Where one turn sends some rows of the set: a few examples, then the rows asked:
Tene: [-11  -2   8 -22   5   6  -1  -4   1   1   1  -6   0   6  25  -4  18  17
  -3   7   3 -12   1   2 -12   4   5  14  -2  -2  -2  -5]
sise: [-20   2   5   0  -2  11  -8   5  10 -17 -11 -10  10   6   2 -25   1  -7
  -9   5  -1   3   2  -9   1  -8   0   5 -15 -16  11   8]
kof: [ -7  -2  12  -4   2  13   3   2  13 -17   1  -2   9 -13   6   1   1   5
   6   6  -1 -11  -9  -3  10  12 -13   9   8   1  21  -1]
bok: [ -7  17  -8  -3   6  18   5  -1   2  -9   0 -13  -1  -7  -2 -19   1   4
  -5 -10  -8 -22   0 -14  -9   4  13  12 -15 -10   2   6]
variv: [ -7  12  -7  -4   6  18   5  -4   0  -9  -1 -11   2  -9  -1 -20  -1   4
  -4 -14 -11 -21  -3 -18  -5   1  11  14  -7  -5   0   3]
kabi: [ -6  -3  11 -12  -4  18  -1 -11   1  -7 -19   8  16  12   5 -12 -10  -2
   1  -6  -7 -14   1   4  -4  -9  -6   7   0   1  15  -2]
Fud: [-20  -3   9   7   5  18  -8  -2   8 -11 -12  -5  17  -2   3 -24  -9   0
   0   0   1   3  -7  -9  -9  -6  -3   7   1   2   5   7]
nuviv: [ -7   9   9  -7   5  11   6   3  -1   6  -1 -11  13  -3  21  -8   8  14
  -6  16 -18 -10  15   9 -14 -11   9  17   1   5   4   2]
Zofov: [-18  -6   4   3   1  15  -8   1  10 -15 -13  -6  13   1   3 -29  -2  -3
  -5   1   1   5  -5 -11  -1 -11  -2   6  -8  -6   6   7]
vufaz: [ -5  14   9  -5  -3  22  -3   0   8  -3 -15   2  11  11   6  -6 -10  -4
   5   2   6 -18   8   9 -17  -5  -3   2 -20  -4  21   4]
kunun: [ 13  -9  -1 -10  -1  12   9   3   6   1  -4   0   7  -1  22   1   0   3
  -4  14   1  -9   4   6  18  -5   7   2 -10  -2   6   2]
Gotis: [ -6   5  12  -8  -2  21  -1  -9   1  -4 -17   6  13  11   6 -10 -10   0
   3  -1   0 -17   3  13 -14  -3  -3   5  -8   0  20   3]
mimu: [ -4   7  10   0   2  13   2   8  16 -17   2  -6   3 -11   7   1   6   5
   5  13   6 -13  -4   2   6  14 -11   6  -9  -6  26   3]
lirif: [ -9  16  -5  -3   7  18   5  -5  -1  -8   0 -11   0  -8  -2 -18   0   5
  -4 -10  -9 -22  -1 -13  -9   6  13  14 -11  -9   2   6]
kasi: [ -7  12  -9  -4   6  18   4  -2   3 -10  -1 -11   1  -9  -2 -20   0   3
  -5 -13 -10 -20  -2 -20  -4  -1  11  13 -10  -7  -1   4]
doke: [ -2   4   4  -1   0  13  -1  14  21 -18   2  -6   3 -13   6  -1   7   2
   4  11   7 -11  -4  -5  10   7 -13   4 -12  -6  23   2]
gok: [ -4  -4   8  -4   1  13   0   8  17 -18   0  -2   9 -15   6  -1   3   2
   5   4   0  -9  -9 -10  14   5 -15   7   4   1  18  -4]
dizag: [ -4  15   2  -6   2  12   1  16  12   6   0 -16  10  -4  21  -7  11   9
  -6  17 -11  -9  19  -2 -13 -20   7  10 -14   0   2   2]
zuz: [ -7   4   9 -11   2  10   5   3   1   4  -2  -9  16  -4  20  -9   6  12
  -7  11 -23  -8  12   0  -7 -18   6  17   8   8  -1  -2]
tud: [-29  16  17   3   2  14  -7   1   8 -13  -6 -13  15   4  -1 -13 -10  -5
  -1   5  -1  -4   4  -5 -14   4   1   5  -5 -10  13   8]
mifor: [ -8   2   6 -16   6   9  -4   2   7   4   1  -8  -2   3  26  -3  17  16
   1  10  11 -12   1   2 -18   3   6  11 -11   0  -3  -2]
kizi: [ -6   4   4 -11   1  10   2  10   8   3  -2 -10  16  -5  20  -9   8   8
  -7   9 -22  -6  14 -10  -3 -25   3  14   3   6  -4  -5]
Desu: [ -9  14  -5  -3   7  18   5  -6  -1  -9   0 -11   2  -8  -2 -19  -2   5
  -4 -12 -11 -22  -2 -15  -8   5  12  14  -7  -7   1   5]
mup: [ -1   9  10 -15  -4   8   9   8   8   0   2  -7  11   0  16  17  -7  -4
  -3  13  -8 -17  14  -1  15   1   7   0  -4  -8   9  -2]
vil: [ -5  14   5  -8  -6  19  -7   8  16  -5 -15   0  11  11   5  -6  -9  -9
   3  -1   4 -17  10  -4 -11 -14  -6  -1 -24  -7  18   1]
dazud: [-26  13  11   0  -1  10  -7   4   9 -16  -8 -13  11   6   0 -17  -2  -8
  -7   7  -2  -2   6  -6  -5  -1   1   5 -14 -18  15   8]
navis: [12 -8  0 -4  3 18  7  5 10  6 -4  1 11 -6 23  3 -6  6  3 12  6 -9  1  3
  9 -5  6  0 -6  8  2  2]
Delig: [  5  -1   4 -16  -5   7   9   5   5  -2  -2  -3   8   2  18   7   0  -1
  -7  14  -6 -12  11   4  20  -3   8   1  -9 -10  10  -1]
fesal: [-13   7   5 -21   3   6  -8  12  16   2   3 -12   2   0  23   4  13   8
   3   3   7 -13   6 -19 -11  -7   0   7  -7   0 -10  -9]
zek: [ -2  -1   4  -2   0  13  -1  13  22 -18   1  -4   6 -14   6  -1   5   1
   5   6   4  -9  -6 -12  14   3 -15   4  -6  -3  18  -2]
duded: [ -6  -3   8 -15  -8  15  -4  -3   8  -9 -19   6  17  11   4 -11  -9  -8
   0  -9  -8 -13   4  -8   3 -18  -9   4  -3  -2  12  -7]
Lefe: [-16   2   9 -26   1   3  -5   6  10  -1   3  -9   4   3  22   3  14   8
  -2   1  -2 -13   4 -17  -4  -6   0  10   2  -2  -9 -12]
lasu: [ -9   7   3 -16   6  10  -7  10  15   4   3 -11   0   1  25   2  14  12
   3   7  12 -13   4  -9 -18  -2   3   7 -13   1  -6  -4]
daso: [ -1  11  10 -10   0  14   7   9  11   5   2  -6  15  -5  18  19 -14  -2
   4  10  -2 -18  10  -4   6   0   5  -2   1   2   5  -2]
vum: [ -5  10   1  -9   0  10   0  17  13   4  -1 -13  12  -5  21  -9  10   6
  -6  11 -16  -7  17 -11  -6 -26   4  11  -8   2  -3  -2]
nalin: [ -6   4  12  -2   3  12   3   3  12 -17   2  -3   6 -11   6   1   3   7
   5  10   2 -13  -6   4   6  16 -11   8   0  -3  25   2]
vopu: [  6   3   5  -3   4  19   6   7  12   8   0  -3  14  -8  21  13 -14   3
   7  11   4 -14   5  -2   3  -3   5  -1  -1  10   1   1]
paz: [ -6  15  -9  -3   6  18   3   0   3  -9  -1 -13  -1  -8  -1 -20   1   3
  -4 -12  -8 -21   0 -19  -7   0  11  12 -14  -9   1   5]
Zag: [ -6   6   4 -13  -9  16  -7   7  16  -8 -17   2  14  10   4  -8  -8 -11
   2  -6  -1 -14   8 -12   0 -20  -9   0 -16  -6  13  -5]
zup: [-26   8  16   7   5  18  -7  -2   7 -11  -8  -9  18   0   2 -16 -13  -2
   1   2   0  -2  -3  -6 -15   1  -1   6   3   0   8   8]
fudir: [ -5  15   6  -5   4  12   3   9   5   7   0 -13  10  -3  22  -8   9  13
  -5  19 -13 -10  18   8 -17 -13   9  14 -10   2   5   4]
sife: [-14  -3  10 -27   2   2  -2  -2   3  -2   1  -7   3   5  23  -1  17  12
  -4   3  -4 -12   2  -7  -4   0   3  14   4  -2  -5 -10]

mifor -> lasu
vum -> kizi
Now find these:
mup -> Delig
zup -> tud
bok -> paz
duded -> kabi
doke -> zek

Where one turn sends some rows of the set: a few examples, then the rows asked:
kivuf: [  2 -14   8  11   4 -14   5  12   7  -2 -13   4   0  -2  -9  15   8   9
  -5 -10   5 -25   0   3  14  -7  -5   3  -6   5  -9  -7  -1 -19  -2]
lin: [ 19  10 -18   3   1  11  -7  -5  -6   0   8 -14   4   4   2   6  -2  10
   1 -12 -13 -14 -20  -4   4  12   3  10  11  -8 -11   4   2  -2   1]
kug: [ 29   4 -13   2   1   8  -7  -5  -4   3   8 -17   2   0   5   3  -3   6
  -8 -15 -15 -19 -14  -7  10  12   3   8  16  -9 -12   0   1  -1   3]
renis: [  9  13  -4  14  12  -3 -12   6  -4   4  18  -3   3   4 -12   5  -1 -10
   8  -7  -5 -19  -3  -5   1  -1 -19   3   8   1  -2 -16  -1 -17  11]
pidan: [ 17   2  16   5   9   1 -11  -1  -5   0  -5  -7  -1 -18 -11  14  13  18
 -10 -14  -6 -27 -13  -2   8 -11  -1   9  -9  -3  -2  -3   4  -5  -6]
Limaz: [ 11  -1  16  10   8   2 -13   2  -2   2  -6  -4  -3 -16 -11  15  14  18
  -9 -10  -6 -28  -9  -5   8  -9   2   5 -10  -4   3   0   5  -3  -6]
Nagos: [  8  13  -1   8   9  -3 -11   2  -7   2  19   5  -5   1 -11   4  -1 -10
  16  -5  -3 -15  -5  -4   3  -1 -11  -3   5   0  -2 -19 -10 -13  11]
mal: [  3   2  15  -2  -3  -5  -3   0  -1   5 -18  -4  -1  12   5  13   1  14
 -21  -1 -12 -16  -3  -2   8  -8  10   2   0   4   5   0   6  -3  -6]
viba: [ 13   0   0   7   9 -17   3  -9   3   2  20 -10 -17   5   2  -7   0  -2
 -12   2 -15  -3   7  -3   3  10   3   4   4   5 -13  -7 -10  -5 -11]
Pomud: [  8   6  -3   7   8 -17   1 -13  12  -3  11 -10 -19   6   0  -4   0  -3
  -8  -1  -8  -6  11  -9   0  15   8  -1   8   2  -9  -7  -6 -12  -4]
Zinoz: [  5 -14  10  10   3 -13   4   7   3  -3 -15   4  -2  -1  -6   8   2   7
  -4  -8   5 -21   9   3  16 -13  -6  -2  -3   2  -6  -4  -2 -23  -3]
sib: [  3  11  -5  14  12  -5 -11   2  -8   4  24   5   0  -2 -13   7   0 -10
   8 -10  -8 -16  -1  -1   6   3 -14  -5   5  -3  -5 -14  -4 -17   8]
sev: [ 12  -2   4   9   5 -17   5 -13   5   3  13  -6 -18   7   5  -7  -4   0
  -5   3 -11  -8   6  -8   5  12   8   2   9   1 -16  -6 -14  -8  -3]
todet: [ 25   8  -7   3  -5  12  -7  -4  -3   1   9 -14   3   3   8   4  -5   8
   5  -7 -14 -13 -21  -6   8   9   0  12  13  -3 -10   3  -3  -1   7]
Fibam: [  6  -1  -1   9   8 -16   0 -11   7   4  13 -12 -17   9   4  -8  -2   1
  -9   4  -9  -6  11  -4   4  18   4   4   6  -1 -17   1  -2 -11  -1]
samo: [ 27  10 -15   6  -7   6  -9  -3   1  -1   8 -15   7   0   7   1  -6   4
   3  -9 -12 -12 -13   4   9   7   4  13  10  -3 -14   4   1  -4   4]
situt: [ -2   3  17  -3  -1 -11   2  -2   4   4 -18  -5   0   3   7  10   2  12
 -18   1 -14 -19  -1  -3   4  -4  12  -3   2  -3   6  -2  11  -5   0]
Moz: [  7  12  -9   6   9  -5 -12   2 -11   2  20  -1  -2   4  -8   2   0  -6
  13  -5  -5 -16   2   0   2  -6 -11  -8   7  -5   4 -14  -7 -12  11]
gito: [ -4   2  15   4  -7  -8   1   0   3   6 -21  -3   1   6   5  11   6  12
 -18  -2 -12 -21  -2  -2   6  -2  11  -2  -2  -2   3  -3  10  -7   0]
romib: [  3  -9   9  12   3 -20   1  12   6  -5 -13   4   1  -1  -4  14   5   4
  -3 -10   7 -26   0   5  11 -10  -8   1   1   4  -9  -7  -1 -22  -1]
bovol: [ 20   2  15  12   6   1 -14   0   0   1  -6   0   2 -16 -15  18  10  16
  -4 -11  -7 -20 -10  -2  10 -14   2   1  -9   1   0  -3   7  -6  -8]

kivuf -> gito
lin -> sib
Now find these:
Pomud -> kug
pidan -> romib
Zinoz -> mal
sev -> todet
Moz -> viba

